In the data rows, the value 50 means zero.
Some points, one per row:
[52 42 42 50 44 56 48 40]
[41 33 34 67 49 50 54 47]
[44 31 48 62 46 35 44 45]
[40 55 46 37 48 56 43 38]
[52 54 34 80 51 36 48 48]
[54 75 43 60 77 48 25 46]
[55 32 49 30 59 40 45 50]
[62 45 54 9 51 65 59 44]
[50 51 36 85 56 40 50 49]
[80 81 45 47 75 58 48 30]
[54 54 59 47 49 36 41 64]
[50 43 43 52 42 51 49 45]
[62 57 57 37 51 55 61 55]
[52 50 44 50 30 56 70 44]
[39 64 61 48 34 58 60 61]
[75 59 56 40 72 39 52 41]
[14 43 54 40 32 54 42 74]
[43 47 29 74 79 19 0 42]
[28 14 14 83 42 50 55 45]
[29 48 51 48 37 60 46 58]
[50 32 77 59 48 46 52 55]
Here are 12 more points, each followed by its number:
[57 55 46 45 55 48 27 41] 0
[53 56 51 60 60 45 48 53] 1
[45 30 72 22 35 62 75 62] 2
[40 63 61 53 36 59 62 63] 3
[38 26 20 70 42 48 57 47] 4
[56 53 61 39 60 33 42 67] 5
[46 35 46 57 53 54 36 49] 6
[33 49 48 49 37 48 38 48] 7
[66 52 65 43 60 71 42 25] 8
[46 38 40 46 64 60 42 57] 9
[27 5 4 97 38 49 56 44] 10
[52 33 55 66 37 29 68 69] 11
Which of these numbered points is nearest to each point below by angle, seen from the average point of the first points? Its number follows each.
[53 51 57 47 53 41 47 60] > 5
[45 45 47 52 59 56 47 51] > 9
[72 55 69 45 68 81 35 12] > 8
[39 62 39 37 52 66 42 50] > 9
[42 24 42 70 42 28 45 41] > 10
[40 5 14 89 38 33 33 22] > 10
Here are 12 other points, each followed by its number:
[91 52 39 39 75 23 59 19] 0
[53 73 40 60 68 47 27 46] 1
[93 78 81 0 54 62 89 65] 2
[59 54 46 45 58 52 30 42] 3
[55 53 52 49 35 60 73 47] 4
[31 42 76 49 61 49 26 58] 5
[51 51 51 36 50 58 54 50] 6
[40 47 58 48 50 53 37 53] 7
[60 71 56 28 63 53 44 47] 8
[44 23 44 64 46 28 43 44] 9
[50 60 58 33 56 58 46 49] 10
[54 70 45 55 69 46 30 44] 11
Which of these numbered points is nearest to each point below by angle, seen from the average point of the first points? Its number follows each.
[54 59 60 41 47 39 64 66] > 2
[45 50 54 48 61 40 34 50] > 5
[62 38 54 84 27 48 94 55] > 4
[46 69 58 57 58 72 45 52] > 10
[54 54 29 59 48 46 41 38] > 1
[55 44 48 66 39 48 72 53] > 4
